128 stands for zero in the data rows.
Here are some points:
[ 95 132 151 128 133 123 126 165 138 122 167 118]
[ 45 128 147 151 172  85 154 176 179 113 160 148]
[165 154 134 128  80 146  95 127 117 133 171  98]
[101 161 117 174 161 102 150  79 176 142 108 158]
[177 157 115 199  70 123  97  36 180 142 111 171]
[ 88 144 112 208 174  60 166  47 196 148  68 184]
[ 62 136 167 123 162 117 139 197 140 118 199 118]
[179 154 112 175 102 136 114  40 135 136  87 154]
[148 175 120 188 110 108 121  69 169 151 131 162]
[172 138 127 123  86 143 108 108  94 140 116 126]
[109 114 103 145 163  92 155 102 161 139  89 156]
[226 207 159 182   0 177  44 102 134 167 233 126]
[ 56 106 107 150 224  66 187  88 180 126  64 173]
[147 128 115 132 118 123 136 119 117 118 123 134]
[157 104 101 127 130 132 137 115  95 140  95 145]
[ 68 125 138 142 175 104 151 133 172 111 132 141]
[145 116 110 124 141 127 139  93 105 138  74 145]
[ 98 144 138 168 142  97 135  85 197 132 116 159]
15 more points follow, each with its number after it:
[187 119  67  86 147 161 142  64  68 123  38 135] 0
[155 107 156  53  87 184 108 212  56 121 181  65] 1
[103 132 157 138 126 121 129 161 151 119 182 114] 2
[ 84 142 143 167 139  94 127 128 165 125 145 138] 3
[105 123 153 103 138 136 125 171 131 125 173 104] 4
[122 104 115 123 145 110 154 127 132 127  80 136] 5
[182 146  98 119 102 161 108  88  83 137 107 122] 6
[159 136 142 154  81 136 105 131 140 145 170 126] 7
[121 137 162 108 101 154  99 166 116 106 183  99] 8
[179 129 138 100  71 170  92 157  76 139 153  95] 9
[137 107 123  88 117 149 115 166  95 127 140  93] 10
[214 116  99  58  87 179 112 119  51 123  85  94] 11
[ 71 143 163 163 142  91 124 151 170 127 194 126] 12
[ 87 112 132 107 167 101 152 173 141 110 150 119] 13
[ 82 124 123 159 164  79 158 103 161 137  88 158] 14
Which of these numbered points is nearest to each point below, ignoring the 3 directions in which the first points spread most? Its number follows each.
[ 81  98 120  90 180 124 154 149 113 102  93 124] > 8
[163 162 147 150  77 144  92 109 154 149 181 123] > 4
[ 69  90 162  83 161 127 129 232 129 102 195  85] > 10
[ 61 161 202 145 112 126 101 207 187 116 255 100] > 1
[187 119 109  95  86 179 114 108  77 122 124 111] > 4
[ 67 129 143 159 171  94 137 111 169 115 110 144] > 8
[149 143 172  97  72 164  89 186  97 133 212  81] > 1
[176 138 108 113 106 155 125 108 101 128 111 111] > 11
